The rows of M fall into 3 groups, which share some directions, and each row is roughly a mix of its group's hidden directions.
M:
.18 -.07 -.22 -.56 -.07 .05 -.02 -.11 .21 -.16
.28 -.26 -.23 .10 -.24 .26 .19 .15 -.29 -.10
.01 .08 .26 -.28 .19 -.26 .30 .24 .28 .00
-.18 .20 .25 -.10 .17 -.44 -.29 -.07 .11 .13
-.13 -.14 -.04 .22 .05 .43 .32 .20 -.06 -.26
-.37 .24 .25 .22 .30 .04 .23 .16 -.08 .10
.15 .10 -.19 -.50 -.19 -.08 .20 .13 .21 -.15
.00 .12 -.04 -.26 .05 -.09 -.39 -.42 .24 -.09
-.26 .12 -.34 -.20 .12 .31 .11 .02 -.12 -.33
-.11 .01 .19 .31 .04 -.04 .29 .45 -.22 .05
.08 -.05 -.19 .33 .14 .39 .28 .11 -.15 -.21
.32 -.15 -.35 -.10 -.20 .26 -.04 -.21 -.16 .22
-.09 -.09 -.10 .00 .08 .26 .46 .27 -.16 -.28
-.20 .00 .35 .12 .05 -.11 .06 .29 .36 -.27
-.18 .14 .00 .19 .16 -.38 .08 .10 -.29 .36
.16 .03 .07 .43 -.08 .47 .12 -.01 -.08 .16
-.02 -.12 -.09 .03 .04 .54 .41 -.02 -.04 -.05
-.15 -.16 -.15 .32 -.05 .38 .17 .07 -.24 -.28
-.02 .22 .10 -.11 .32 -.50 .10 .14 -.06 .18
.12 -.24 -.13 .11 .00 .28 .55 .09 .00 -.03
-.27 -.05 -.16 -.22 -.14 .02 -.30 -.20 .29 -.33
.14 -.09 -.03 -.25 -.28 -.53 -.04 .10 .14 .12
-.01 -.37 -.32 .15 -.26 .32 .21 -.08 -.06 .01
.15 -.04 .13 -.34 .06 -.19 .32 .20 .35 .17
-.05 -.03 -.23 .06 .28 .21 .35 .11 -.30 -.28
-.03 -.03 -.11 -.23 -.02 -.62 .04 -.16 -.10 .09
.07 -.09 -.20 .30 .21 .41 .28 .02 -.21 -.07
.15 .14 .22 .23 .19 -.24 .25 .21 -.27 .27
-.31 .26 .14 .36 .36 -.06 .00 .08 -.20 .01
-.10 .42 .36 .15 .31 -.12 -.07 .15 -.02 .11
-.06 .21 .48 -.20 .03 -.28 -.04 .16 .23 -.06
.14 .13 .23 .14 -.07 -.38 -.39 .04 -.04 .28
.18 -.04 .23 -.03 .21 -.29 .28 .42 -.10 -.02
.01 .00 .16 -.13 -.09 -.38 -.21 -.06 .43 .24
-.13 .26 .13 -.35 .41 -.06 .19 -.06 .22 .10
-.06 .10 .06 .36 .13 -.34 -.08 .28 -.34 -.13
.29 .19 -.23 -.39 .27 -.04 .06 -.15 -.22 .11
.16 .02 .33 .07 -.06 -.42 -.19 .02 .05 .37
-.15 -.13 -.20 -.17 -.01 .25 .38 .13 -.04 -.40
.06 .00 .19 .31 .16 .52 .02 -.20 .02 .14
-.13 .15 .05 .05 .36 -.19 .32 .27 -.28 -.16
.22 -.15 .12 -.35 -.17 .12 .34 .15 .29 .12
.06 -.26 -.25 .12 -.41 .23 -.18 -.27 -.08 .09
.13 .03 .26 .10 -.08 -.19 -.36 -.16 .15 .42
-.25 -.08 -.10 .00 .06 .44 .25 -.14 -.09 -.34
-.08 .14 .08 -.06 .13 -.60 -.22 -.07 .10 .05
-.14 .12 .37 .41 .21 -.04 .04 .19 -.01 .24
.29 -.16 .41 .22 .10 .30 .12 .18 -.09 .07
.06 .32 .32 -.18 .45 -.02 -.20 .04 .05 .00
.06 -.21 -.13 .11 .00 .34 .45 .12 -.06 -.27
.08 -.09 .14 .54 .14 .18 .32 .10 -.03 -.02
.10 -.16 -.26 .10 -.01 .46 .32 -.10 -.03 -.23
.00 .09 .19 .13 .02 -.60 -.22 .13 .01 .01
.15 .21 -.16 -.27 .33 .13 .25 -.03 -.34 .13
-.08 -.04 -.39 .05 .10 .22 .03 -.30 -.38 -.16
-.16 -.01 -.06 .35 .07 -.41 .06 .20 -.31 .15
-.11 -.19 .01 .29 -.39 .07 -.38 -.16 .17 -.03
.22 .00 -.19 .47 -.11 -.14 .04 .16 -.26 .24
.17 .01 -.19 -.50 -.22 .16 .10 -.06 .27 -.13
.13 -.33 -.04 -.04 -.20 .52 .17 -.06 .14 -.01
.23 -.35 .07 -.06 -.31 .32 -.11 -.12 .25 .14
-.07 .10 .16 .05 -.08 -.54 -.35 .05 -.03 .17
.01 -.10 -.32 .19 -.07 .45 -.04 -.20 -.14 .27
-.07 -.13 -.02 -.10 -.13 -.29 -.15 .43 .02 -.38
-.14 .11 .30 -.14 -.04 -.18 -.30 -.14 .43 -.12
.10 .23 .19 -.28 .10 -.33 -.39 -.06 .15 .12
.26 -.28 -.24 -.22 -.06 .09 .45 .15 .02 -.04
-.07 -.04 -.02 -.35 -.15 -.50 -.11 .11 .05 -.23
.07 .02 .27 .11 .24 -.48 -.20 .04 -.03 .26
.05 .18 .22 .10 .04 -.46 -.32 -.05 .01 .28
.21 -.43 .14 .07 .11 -.40 .11 .04 .00 .23
-.06 -.06 -.29 .01 .06 .45 .27 .07 -.12 -.32
-.03 -.12 -.19 .51 -.01 .12 -.18 -.21 -.23 .17
-.10 .10 .23 -.26 .22 -.19 .10 .08 .34 -.36
-.11 .05 -.14 .25 .12 .55 .20 -.07 -.12 -.12
-.27 -.07 -.06 -.27 -.13 -.31 -.10 .07 .17 -.42
-.20 .30 .05 .26 .21 -.27 -.32 -.13 -.07 .21
.08 .10 .01 -.54 .10 -.21 -.01 -.11 .34 .02
.25 -.19 -.04 .34 -.06 .46 -.01 -.18 .10 .11
-.21 .03 -.36 -.02 .02 .26 -.16 -.13 .09 -.44
.12 -.22 -.08 .21 -.03 .56 .17 -.03 -.14 -.11
-.15 .12 .41 .10 .06 -.35 -.17 .13 .07 .30
-.23 .21 -.39 -.09 .18 .13 .11 -.13 -.13 -.37
.08 .00 .04 .11 -.15 .57 -.20 -.09 .16 .21
-.10 .06 -.37 .08 .43 -.05 .03 .05 -.32 -.20
-.15 .25 .20 .44 .23 -.05 -.27 -.02 .02 .21
.04 .05 .25 -.14 .04 -.31 -.13 .10 .52 .07
.03 .09 .15 .50 .21 .03 .03 .36 -.17 .06
.12 -.17 -.18 .29 -.09 .39 .27 .14 -.24 -.12
-.03 -.09 -.09 -.31 -.12 -.38 .08 .27 -.06 -.36
-.08 .36 -.18 -.32 .18 -.32 -.03 -.02 -.29 .01
-.02 .09 -.18 -.27 -.36 .34 -.14 -.23 .21 -.11
-.05 -.17 -.09 .32 .09 -.49 -.02 .08 -.24 .16
-.01 .04 -.41 -.01 -.16 .43 .10 .02 -.14 -.28
.14 -.13 -.39 .23 -.12 .25 .10 .13 -.34 -.16
-.07 .07 -.49 .00 .06 -.12 .24 .22 -.25 -.23
-.11 -.12 -.12 -.19 -.45 .26 -.24 -.21 .10 -.18
-.03 -.10 .13 -.02 .02 -.02 .37 .27 .30 .39
.22 -.23 -.01 .07 -.22 .49 .07 -.23 .14 .11
.01 -.15 .03 .25 .08 .45 .43 .05 -.02 -.05
.09 .15 .27 -.13 -.03 -.49 -.22 .07 .14 .22

One row of each group comes first, with its name. Which group is each row after those in?
.33 -.29 -.11 -.23 -.29 .08 .31 .13 .07 .13 -> C
-.01 .17 .05 -.09 -.15 -.44 -.46 -.04 .03 .14 -> G
.27 .02 .14 -.18 -.12 -.26 -.17 -.23 .02 .44 -> H

.10 -.12 .26 -.19 -.20 .24 .06 .12 .42 -.27 -> C
.19 -.05 .09 -.22 .07 -.56 -.12 .03 .12 .20 -> G
-.02 -.24 -.03 -.09 -.09 .46 .39 -.17 .13 -.05 -> H
.07 -.12 -.20 .04 -.12 .47 -.20 -.23 .05 -.31 -> C
.24 .24 .02 .41 .23 -.13 -.06 -.08 -.22 .28 -> H
.08 -.21 .35 .33 -.12 -.09 -.27 -.12 -.01 .31 -> G
.01 -.14 .07 -.03 -.30 .37 -.24 -.19 .35 -.14 -> C
-.11 .15 .03 .12 .06 -.49 -.35 .19 -.01 -.18 -> H
.13 -.06 .25 -.24 -.09 -.04 .18 .20 .47 .21 -> C
